(in the rows, 128 means zero)
One turn moves each row of this set onto another row. After a few examples, where does it send each row asked below?
nuvev: [138 150 112 100 109 132  96 162 155 131  98 173  66 153 118 147 136 142
 143 133 147 129 121 132 135]
nit: [116 135 120  94 125 149 116 137 149 166 136 129  85 121 131 101 118 122
 161 123 154  81 115 151 113]
bedak: [126 166 107  97 108 136 127 167 130 122 118 139  96 134  99 130 126 145
 157 135 129  93 165 123 134]
Remed: [124 161 104  87 106 129 122 167 129 123 120 137  98 131  94 129 121 142
 157 139 131  96 163 121 129]
vilo: [131 137 115  90 117 148 110 138 136 119 123 173  48 145 112 115 129 137
 144 132 133 135 111 102 133]
neri: [150 159 117  85 141 145 113 116 127 153 133 124  52 138 145 128 137 153
 153 123 134 103 136 109 152]
fino: [138 133 114  94 109 154 113 143 130 123 117 168  47 156 118 119 121 132
 144 124 124 135 113 103 139]
negiz: [142 104  86 109 101 161 104 139 135 149 137 141  85 130 118 113 121 135
 144 116 115 117 133 141 138]
nul: [145 108  84 108 101 166 107 138 135 155 140 132  87 130 119 112 119 136
 141 120 119 117 136 136 134]
Lugav: [145 165 114  80 140 141 112 118 123 147 125 124  59 146 144 134 139 150
 161 125 131  99 135 110 156]
fimi: [142 107  89 109 100 168 106 135 135 152 141 144  82 133 120 112 123 133
 138 118 117 112 135 136 140]
pazi: [148 109  83 101 104 167 102 134 136 153 138 135  85 132 116 115 126 136
 140 119 116 115 131 134 135]
Meka: [115 136 121  91 122 151 101 136 136 159 127 130  83 121 137 105 114 116
 162 120 156  86 115 146 107]
viz: [127 163 102  92 106 138 122 166 125 126 121 131  98 130 102 126 121 143
 160 140 131  96 169 122 127]
Fala: [136 139 121  91 122 149 109 143 127 122 119 170  48 145 106 115 126 129
 145 129 134 131 105 105 137]
Voza: [134 152 113 103 112 135  95 166 158 126 103 164  68 151 121 151 131 147
 148 124 144 132 116 126 133]
medeg: [142 139 119  88 118 150 111 144 130 127 120 174  45 145 111 116 130 136
 145 131 131 131 109 103 141]
Mibol: [128 165 104  92 106 137 122 162 128 116 115 138  94 131 100 127 125 144
 162 136 126  98 165 124 129]
Sig: [111 137 107 100 122 105 129 136 157 158 131 150  61 152 129 117 129 148
 149 148 154 112 138 154 150]
Delu: [148 164 117  87 138 143 111 117 127 151 127 129  51 144 145 131 139 149
 159 125 129 106 136 114 159]
pif: [135 155 115 101 108 137  97 157 157 130  95 168  67 152 115 146 130 139
 145 124 149 129 114 137 126]
nupo: [140 159 122 107 132 135 121 121 148 153 111 114  86 124 114 108 125 123
 161 109 156  79 140 115 118]
Dun: [134 152 107 111 133 135 125 125 147 144 104 107  82 121 115 103 128 122
 163 107 156  88 132 119 113]
sibof: [136 161 111 105 124 137 126 124 145 144 107 107  87 125 115  97 120 125
 163 106 160  89 137 120 114]
kefo: [148 166 118  92 138 146 115 116 124 146 132 123  57 141 145 127 140 148
 153 122 130 101 138 109 157]
Tibe: [117 135 114  96 122 149 103 137 138 157 134 126  88 119 138 101 110 119
 165 117 155  85 120 147 112]
Rafim: [112 138 115  91 124 146 108 137 141 159 129 133  80 114 136 107 111 121
 166 117 151  77 121 147 106]
zini: [108 134 110  99 121 106 130 140 159 162 130 143  65 149 131 122 129 150
 146 145 161 111 141 153 141]
sibe: [105 136 109 103 115 110 130 140 158 161 136 148  65 150 130 119 125 149
 144 142 156 107 139 156 145]
rolo: [109 128 100  98 118 105 128 132 158 161 131 146  66 152 129 117 124 151
 147 143 157 109 133 154 145]
kitu: [135 157 115 110 124 134 123 129 145 146 102 106  79 125 108 101 120 128
 160 108 163  89 127 118 110]
Fedi: [129 153 108 106 110 134  97 164 148 118 101 171  68 155 122 142 123 150
 140 136 144 124 124 133 129]

medeg moves to Tibe
nupo moves to fino
Now find these:
Meka moves to pif
Sig moves to viz
rolo moves to Remed
neri moves to negiz
Rafim moves to Voza
fimi moves to sibe

